In the data rows, the value 500 means zero.
Two rows play each game, the first against the second. How much does the first row win by? 20 is about a draw, 40 a big win and 0 a big loss. Wins can go round in a circle: one row can beat a second, the second a third and the third the first. Each row has two weighted sums of its numbers, A and B, taken from their middle values. A row wins by its A times the other's B, less its B times the other's A.
517,430,548,460,451,566,517,705,431,462,592,588,459,410
455,571,347,548,409,379,457,321,605,258,433,432,505,509 -> 17
593,654,468,517,522,453,381,479,511,437,312,553,266,604
512,433,532,589,485,553,548,578,602,409,605,585,447,425 -> 34
521,482,383,650,478,319,489,354,521,563,398,332,595,385
495,348,568,464,462,503,547,687,457,499,645,521,492,425 -> 19
436,514,447,388,488,562,623,558,529,418,557,599,597,436
564,472,543,542,606,575,459,454,438,569,406,588,503,568 -> 18
516,406,551,489,442,523,527,677,393,523,626,542,466,421
468,473,456,460,623,523,553,401,589,528,462,490,602,492 -> 23
527,497,573,502,487,551,515,686,447,461,549,619,416,441
488,412,599,473,482,457,552,644,434,575,605,518,499,409 -> 20
491,518,540,448,579,519,584,470,403,540,465,656,509,507
499,493,499,409,607,492,504,412,503,545,420,540,551,567 -> 25
476,484,523,508,385,626,525,652,469,405,566,600,446,416
515,489,515,528,531,577,570,528,471,500,481,671,473,504 -> 20
505,492,493,422,609,571,424,410,458,555,418,544,474,574
458,416,496,343,490,468,600,548,451,650,600,456,566,425 -> 19
531,427,542,411,535,562,397,443,473,583,452,464,438,636
494,395,608,522,576,503,503,573,348,553,613,586,474,455 -> 30
558,447,456,609,363,312,363,423,494,613,359,274,513,341
576,549,518,554,397,444,265,503,469,349,406,471,238,532 -> 33
497,441,571,365,503,548,550,490,493,611,598,459,558,470
437,454,538,327,433,544,568,569,422,609,558,487,584,371 -> 19
441,780,331,672,660,297,517,433,488,490,475,392,520,753
503,463,542,509,469,593,554,639,502,428,541,587,460,435 -> 23
471,496,502,518,564,543,573,493,442,466,487,678,508,466
478,453,585,365,439,505,559,594,400,671,592,453,577,448 -> 31
435,460,503,379,413,542,599,574,509,581,613,428,669,424
473,503,509,518,550,537,565,508,436,463,479,666,522,456 -> 8
489,408,608,441,492,539,518,660,347,605,587,537,465,460
530,537,476,547,597,551,501,412,521,501,422,570,562,578 -> 21
484,559,469,535,507,608,580,520,551,454,525,596,520,448
414,695,335,555,416,402,481,365,537,346,457,383,460,620 -> 23
479,539,548,468,528,524,547,463,405,646,435,492,584,569
420,492,481,428,443,507,616,558,586,541,661,422,614,423 -> 18
699,481,555,596,471,438,329,634,506,535,464,407,311,600
439,446,479,413,445,503,628,582,576,561,672,420,622,358 -> 19
440,591,581,389,497,569,531,460,434,639,522,471,531,477
437,529,524,420,556,589,560,426,397,599,434,556,554,573 -> 24
440,575,465,390,537,511,615,429,460,531,488,575,551,508
519,469,543,452,590,520,382,447,425,569,455,522,431,581 -> 18
519,525,462,506,514,590,519,454,626,467,499,553,550,477
438,532,457,385,403,580,649,543,541,451,574,512,617,402 -> 18
529,458,580,489,493,623,527,671,413,496,539,620,401,489
480,537,478,568,518,563,529,409,659,462,501,442,597,558 -> 9
428,442,550,454,523,452,562,496,591,565,680,387,576,425
514,522,501,442,606,522,516,427,526,586,474,510,566,558 -> 15
513,413,584,395,580,496,414,470,468,532,514,461,485,586
565,301,452,638,388,282,372,425,572,583,463,271,520,346 -> 21
510,485,509,432,549,525,433,393,454,530,389,503,512,604
482,616,497,467,564,539,537,454,469,522,400,618,493,516 -> 21
548,479,452,583,386,489,299,467,500,253,406,518,256,416
446,434,622,425,476,530,469,521,447,566,640,412,518,440 -> 10
437,530,450,410,430,503,636,564,530,527,616,437,597,411
458,527,298,561,359,470,372,301,554,245,342,466,456,373 -> 19
441,373,540,343,441,524,540,621,367,633,577,513,527,399
645,578,504,510,550,368,374,529,496,639,406,391,368,616 -> 27
494,391,588,428,455,481,513,641,365,618,596,501,506,436
681,657,478,628,474,470,317,616,527,482,387,515,190,654 -> 8
579,363,501,645,407,311,365,458,510,566,451,287,457,352
527,479,505,539,632,497,490,443,405,510,429,611,506,574 -> 28
556,389,594,582,638,481,458,470,371,540,462,527,481,559
463,528,524,459,515,531,579,481,583,523,625,476,587,404 -> 14
519,534,544,439,585,556,438,417,480,584,402,487,467,589
662,731,523,602,519,480,321,655,540,483,429,515,233,679 -> 16
498,721,367,614,575,347,522,437,421,522,392,379,560,684
653,640,498,527,556,363,339,545,525,685,358,373,302,682 -> 37
488,552,474,446,513,607,577,513,588,464,514,607,520,403
519,385,585,499,503,495,546,659,396,554,550,545,443,463 -> 25
537,509,433,498,445,371,366,378,472,377,293,540,384,456
425,489,516,396,420,565,614,592,524,547,647,439,580,405 -> 20
440,546,543,469,455,591,587,493,581,501,624,431,581,456
494,500,505,519,438,566,567,642,422,419,513,614,459,447 -> 25
510,541,489,462,561,520,479,380,502,537,413,513,525,576
456,524,533,442,426,577,555,530,521,492,631,435,571,411 -> 20
526,419,586,469,475,588,502,686,384,515,539,617,389,444
532,471,521,501,430,545,569,631,414,421,481,651,484,427 -> 28
484,529,332,678,515,256,521,354,535,550,454,348,577,436
518,376,569,517,547,519,393,520,466,461,511,531,439,555 -> 17
439,440,461,403,457,533,657,575,594,513,645,461,624,408
446,666,313,664,499,424,469,468,532,289,481,520,448,606 -> 8
468,570,441,401,474,547,665,530,550,454,542,572,551,442
452,568,488,486,461,591,588,454,601,461,548,492,511,461 -> 25
562,426,565,628,529,597,428,540,550,427,440,596,411,529
520,426,566,430,539,512,421,459,459,527,456,562,467,551 -> 29
483,496,501,445,432,561,615,561,463,434,474,619,568,462
521,528,508,502,519,532,580,507,532,491,472,653,500,448 -> 17
543,482,528,415,610,518,461,426,475,576,422,490,514,624
638,680,458,608,542,408,414,575,555,460,426,540,253,636 -> 23
529,495,434,703,437,312,444,355,543,562,379,250,629,439
523,442,525,494,561,506,430,432,424,507,436,575,478,591 -> 18
545,444,530,651,379,365,332,400,481,603,389,257,483,327
428,797,305,715,525,419,463,505,516,297,509,442,429,688 -> 21
521,425,590,461,433,581,494,677,385,563,605,521,410,413
618,566,454,489,481,453,346,442,467,413,273,521,352,562 -> 18
445,541,446,632,445,346,372,435,436,556,494,248,540,535
501,359,645,512,516,499,482,558,414,538,621,501,492,462 -> 17
512,394,556,503,420,590,525,680,520,453,605,578,412,403
578,420,585,530,430,575,514,736,467,481,609,587,399,439 -> 28
486,345,562,406,444,498,522,640,358,614,576,526,511,399
485,444,489,509,467,557,603,561,492,374,549,578,549,452 -> 16
513,440,500,469,542,511,602,488,405,473,475,639,543,508
517,365,597,535,452,573,476,634,521,492,624,564,464,455 -> 12
436,510,470,382,447,555,630,571,575,541,631,447,610,432
405,491,481,407,435,530,621,568,554,495,605,426,630,422 -> 24
440,745,374,494,485,452,412,395,405,408,390,402,487,711
486,469,504,596,531,575,588,493,538,466,535,602,512,528 -> 4
493,543,465,486,580,439,613,447,456,521,477,589,578,548
424,543,483,331,490,581,580,475,492,540,553,473,600,466 -> 37
456,483,580,411,566,534,532,452,383,596,498,570,516,556
465,544,520,378,544,551,549,468,421,622,470,558,554,460 -> 22
432,569,347,582,449,428,416,403,452,268,342,524,444,559
469,370,548,367,449,511,558,572,442,624,557,445,582,394 -> 25
512,377,480,654,500,312,382,381,334,642,325,338,544,432
529,387,553,503,446,536,545,665,515,407,586,594,462,415 -> 23
506,428,497,531,383,544,587,616,556,385,564,639,474,384
421,483,512,378,470,565,602,556,485,552,631,477,644,398 -> 38
495,468,497,527,520,559,578,474,456,495,462,678,506,497
672,639,529,535,512,426,329,634,498,540,487,433,221,666 -> 17
443,562,479,457,407,596,613,570,593,484,625,422,612,435
468,393,569,365,462,496,549,574,392,635,603,434,568,487 -> 9
460,597,535,353,574,586,580,439,374,578,434,578,559,540
510,538,490,524,578,474,609,503,522,504,472,670,463,429 -> 24
468,477,486,483,480,567,605,555,511,421,488,643,551,395
509,488,482,598,377,448,346,414,548,279,389,509,344,416 -> 21
493,486,490,419,530,548,503,392,568,529,521,436,615,544
505,527,465,442,525,565,505,413,559,518,466,442,578,570 -> 25
448,517,332,530,402,391,449,312,593,257,363,499,438,373
421,516,452,426,478,555,643,507,571,427,524,593,598,410 -> 17
487,574,495,428,528,577,603,469,526,491,502,608,481,417
467,513,434,439,487,543,653,590,508,418,532,655,566,393 -> 18
529,380,588,594,532,481,491,522,407,574,553,468,435,523
484,427,585,519,407,566,490,530,460,556,628,372,451,475 -> 6
555,440,542,575,510,569,417,534,478,437,497,575,417,531
658,557,520,481,574,360,388,573,504,626,480,406,338,670 -> 26
529,413,585,545,533,548,392,501,445,512,510,493,434,627
463,499,485,380,452,537,586,509,463,635,571,439,594,413 -> 23
612,674,456,513,505,497,342,473,481,478,290,552,236,636
491,438,510,450,605,517,466,432,456,552,464,557,536,529 -> 22
689,707,517,562,555,474,388,607,533,494,396,528,253,698
433,572,522,390,536,486,545,443,411,619,493,518,541,550 -> 18
557,448,577,593,529,527,383,520,479,465,527,558,458,553
566,414,550,366,575,554,414,425,417,584,454,520,501,588 -> 26
449,546,474,415,513,606,581,472,511,492,456,551,557,453
501,524,491,496,538,584,489,419,623,523,488,457,591,545 -> 16
432,460,552,473,453,531,518,511,582,555,643,399,556,402
495,454,560,471,480,554,522,664,452,419,623,569,428,408 -> 22
430,568,448,410,482,547,657,525,556,461,558,528,572,434
421,515,477,408,362,588,626,588,522,492,606,439,633,442 -> 14
487,533,459,499,470,576,594,583,499,429,498,651,495,360
464,557,495,448,537,574,496,415,574,518,492,493,541,551 -> 20
543,398,612,559,608,587,417,489,448,517,490,529,420,587
536,408,544,512,386,608,519,655,492,411,555,586,472,434 -> 36
528,407,579,423,502,512,528,686,418,517,539,618,484,464
471,695,317,641,630,367,503,416,461,494,437,431,528,667 -> 19
451,441,513,418,432,489,614,569,520,560,667,421,593,414
403,503,506,380,416,511,586,593,501,509,661,391,596,416 -> 26
409,767,362,527,608,413,485,427,434,504,453,368,481,815
506,435,423,639,287,463,282,412,553,247,325,485,305,369 -> 20
652,650,477,577,531,450,349,537,503,463,376,559,230,660
482,531,490,441,593,470,544,385,587,505,472,463,626,546 -> 17
453,520,524,477,416,585,551,493,581,489,586,434,600,404
435,719,352,647,555,400,497,469,562,379,576,352,550,719 -> 6
465,501,438,549,410,405,329,356,364,298,292,576,311,430
496,422,579,463,482,451,557,520,602,552,679,438,534,414 -> 19
385,495,445,366,443,604,627,549,602,441,633,490,623,410
514,437,534,505,392,619,578,628,573,412,575,590,454,386 -> 28
547,501,477,500,560,493,497,440,517,561,406,598,519,526
524,461,401,627,363,431,353,367,594,251,369,502,356,342 -> 8
492,459,473,484,602,527,469,416,443,492,427,552,507,609
399,540,494,466,438,518,604,570,596,530,617,400,635,488 -> 24
449,497,470,459,441,527,663,573,625,494,635,443,613,436
569,396,606,547,519,542,387,533,428,452,519,514,419,558 -> 22
420,579,464,413,409,572,611,549,552,466,515,497,567,443
459,756,371,682,625,324,502,433,460,500,418,369,545,718 -> 9
454,533,458,393,509,507,687,510,566,443,544,531,586,483
448,453,560,407,461,581,483,533,485,587,657,439,462,432 -> 25
